One turn moves each row of this set onto another row. After a few examples, where does it send each row asked below?
Q_252: [1.184,-0.142,-0.438,0.673,1.986,1.393,0.143,0.390,-0.526,0.388,0.988,0.762,0.870,-1.197,-1.001,0.916,-0.611,-1.185,1.265]
Q_10: [1.075,-1.157,1.398,0.409,1.160,0.950,0.685,0.646,-1.077,0.377,-0.264,1.194,-0.064,1.247,-2.593,1.001,-1.159,-1.718,0.097]
Q_828: [1.669,-0.837,0.695,0.594,1.057,1.384,0.168,1.266,-1.154,0.382,-0.458,1.199,0.235,1.373,-2.382,1.450,-1.390,-1.478,0.192]
Q_449: [1.713,0.146,-0.217,0.715,0.702,1.063,-0.126,2.086,-0.830,0.902,-0.834,0.519,-0.331,0.902,-2.790,0.195,-1.200,-2.302,0.177]
Q_25: [1.048,-0.118,-0.098,0.685,1.340,0.500,1.340,1.460,-0.137,0.469,0.589,-1.188,1.343,0.099,-3.669,-0.533,1.210,-0.682,0.848]
Q_878: [0.322,-1.222,0.122,-0.066,0.959,0.072,0.723,-0.469,-0.981,0.871,-0.600,-0.998,0.238,-0.590,-2.675,-0.177,-0.340,0.370,0.137]
Q_382: [1.212,-0.744,-0.162,0.254,0.875,0.909,-0.726,1.035,-1.172,1.760,-0.315,-1.275,0.166,0.051,-1.946,0.042,-0.826,0.767,0.598]
Q_387: [0.624,0.630,-1.018,-0.363,1.993,1.523,-0.518,0.064,0.323,0.435,0.240,-0.817,1.976,0.186,-2.473,-0.579,0.314,-1.650,1.528]
Q_259: [1.034,-0.351,0.764,-0.425,0.914,1.152,-0.168,1.017,-0.338,0.556,-0.689,-0.024,0.693,2.524,-3.523,-0.323,-0.496,-1.912,0.370]
Q_589: [0.571,-0.018,-0.491,0.258,0.660,1.187,-0.648,-0.389,-0.269,0.597,1.612,-0.407,0.899,0.395,-0.673,0.764,-0.176,-0.629,0.371]
Q_400: [0.696,0.373,-0.899,0.183,0.195,1.215,-0.292,-0.410,0.157,-0.061,1.420,-0.194,0.891,0.081,-1.156,0.687,-0.185,-0.721,0.331]
Q_694: [1.516,-0.767,0.601,1.434,1.814,1.601,0.927,0.438,-1.480,0.832,0.696,-1.357,1.407,-1.006,-3.053,1.351,-0.524,-1.721,0.364]
Q_680: [0.951,0.224,-0.045,0.489,1.563,1.322,0.387,0.461,-0.074,0.226,1.313,0.822,0.243,-1.302,-1.410,0.363,-0.554,-1.359,1.403]
Q_41: [1.539,-0.944,0.377,0.627,1.573,0.305,0.785,1.417,-0.824,1.383,1.100,-1.617,1.584,0.398,-2.897,-0.737,0.774,-1.027,0.489]
Q_584: [1.184,0.283,0.531,1.589,1.643,2.207,0.690,1.294,-0.905,0.740,0.629,-1.176,0.710,-0.819,-3.326,1.431,-0.236,-1.078,1.173]
Q_343: [0.800,-0.668,-0.038,0.526,1.165,0.214,1.164,0.513,-1.004,0.254,-1.312,0.735,0.118,0.419,-3.224,0.281,-0.678,-2.532,-0.320]
Q_550: [1.424,-0.077,1.107,1.147,1.045,1.681,1.012,0.864,-0.796,0.692,1.282,-1.320,0.428,-1.089,-3.544,0.484,-0.618,-1.974,0.587]
Q_284: [0.599,-0.146,0.615,0.060,0.674,1.458,-0.699,0.550,-0.824,1.690,-0.177,-1.684,-0.511,-0.125,-2.698,-0.191,-1.051,0.106,0.846]
Q_883: [1.610,-0.114,-0.907,-0.072,-0.250,0.707,0.170,0.689,-0.376,0.322,-0.422,-0.902,0.126,-0.768,-3.027,-0.395,-1.072,0.134,0.078]
Q_811: [0.482,-0.743,0.572,0.891,2.066,0.721,0.194,1.268,-1.503,1.536,-1.210,0.460,-0.122,1.262,-2.266,0.755,-0.447,-1.740,0.444]
Q_502: [0.166,-0.530,-0.264,0.200,1.197,1.100,0.252,-0.582,-0.992,0.667,-1.261,-1.325,0.527,-0.652,-3.108,0.742,-0.625,0.347,0.493]
Q_908: [2.237,-0.655,-0.579,0.291,1.287,1.583,-0.839,0.846,-0.965,0.853,1.165,0.491,1.454,-0.422,-4.538,0.417,-0.853,-1.285,-0.204]
Q_95: [0.940,-0.815,0.975,0.307,2.056,1.586,-1.026,0.895,-1.081,1.900,1.542,0.307,0.425,0.241,-4.154,0.128,-0.211,-0.728,0.629]
Q_388: [0.473,0.292,-0.298,-0.616,1.919,1.205,-0.447,-0.219,0.264,0.776,0.711,-1.002,1.627,0.238,-2.382,-1.157,0.261,-2.050,1.360]
Q_984: [0.101,0.566,-0.316,-0.021,0.566,1.608,-0.833,-0.630,0.173,0.512,1.403,-0.929,0.827,0.643,-1.436,0.404,-0.032,-0.949,0.653]
Q_22: [0.821,-1.490,0.038,0.148,2.263,0.652,0.115,-0.204,-1.098,0.909,0.799,0.670,1.560,-0.169,-4.518,0.307,0.311,-0.758,-0.102]
Q_218: [1.148,-0.619,0.066,0.494,2.229,1.582,-1.161,1.424,-0.990,1.716,1.051,0.519,0.986,0.521,-3.970,0.469,0.162,-0.059,0.798]
Q_101: [1.868,-0.321,-0.333,0.023,0.926,1.223,-0.478,1.064,-0.371,0.670,1.386,0.679,0.882,-0.266,-4.865,-0.380,-0.386,-1.113,0.001]
Q_499: [0.814,-0.375,0.222,-0.151,1.409,1.291,-0.060,0.862,-0.496,0.329,-1.338,0.137,1.204,2.534,-3.476,0.446,-0.205,-1.448,0.476]
Q_702: [0.099,-0.071,-0.318,0.104,0.601,0.884,-0.003,-0.921,-0.005,0.181,1.514,-0.237,0.749,0.148,-1.092,0.563,0.076,-0.752,0.315]
Q_571: [1.293,-0.462,0.756,0.459,0.704,1.243,0.738,1.034,-0.656,-0.219,-0.523,1.413,-0.143,1.082,-3.015,1.156,-1.173,-1.582,0.226]
Q_668: [1.706,-0.148,-0.121,0.315,0.843,0.925,-0.447,1.684,-0.959,1.255,-0.862,-0.143,0.188,1.328,-2.916,-0.348,-1.193,-2.757,-0.095]
Q_805: [1.005,0.021,-0.820,-0.462,2.132,1.318,-0.774,-0.148,-0.132,0.899,0.488,-1.065,2.287,0.273,-2.035,-0.688,0.020,-1.987,1.141]
Q_146: [0.816,-0.373,-0.621,0.421,1.405,0.542,0.736,0.533,-0.931,0.243,-1.881,0.253,0.815,0.871,-3.517,0.401,-0.459,-2.454,-0.189]
Q_779: [0.584,0.228,-0.652,-0.147,0.342,1.335,-0.645,-0.993,0.005,0.286,1.417,-0.960,1.272,0.358,-1.473,0.358,-0.356,-1.389,0.142]
Q_628: [1.166,-0.505,0.105,0.395,1.766,0.999,0.378,0.005,-0.523,0.519,1.443,0.665,0.636,-1.310,-1.081,0.291,-0.778,-1.709,0.956]
Q_949: [0.052,0.253,-0.741,0.069,0.879,1.463,-0.499,-1.102,-0.069,0.230,0.974,-0.822,1.410,0.474,-1.438,0.871,0.060,-0.873,0.437]
Q_641: [0.481,-0.667,-0.016,0.391,2.149,1.301,0.146,-0.009,-0.769,0.487,0.511,0.822,1.096,-0.411,-4.974,0.794,0.252,-0.571,0.405]
Q_977: [1.707,-0.540,-0.527,-0.127,0.061,1.078,-0.290,-0.094,-0.975,0.760,-0.419,-1.602,0.556,-0.848,-3.026,-0.120,-1.714,-0.689,-0.278]
Q_500: [0.038,-0.285,0.633,0.533,1.947,0.857,0.102,1.180,-1.020,1.469,-1.364,0.002,-0.183,1.611,-2.930,0.143,-0.083,-1.920,0.690]
Q_210: [2.054,-0.406,-0.851,0.878,1.405,0.784,0.637,1.848,-0.658,0.749,0.457,-1.388,2.160,0.220,-3.090,-0.017,0.665,-0.696,0.530]
Q_35: [1.373,-0.869,0.253,-0.377,1.090,0.970,-0.066,0.554,-0.753,0.418,-1.002,-0.052,1.465,2.366,-3.380,0.064,-0.671,-2.095,-0.117]

Q_35 turns into Q_828
Q_811 turns into Q_146
Q_218 turns into Q_641
And these:
Q_694 turns into Q_210
Q_284 turns into Q_878
Q_805 turns into Q_252
Q_779 turns into Q_589

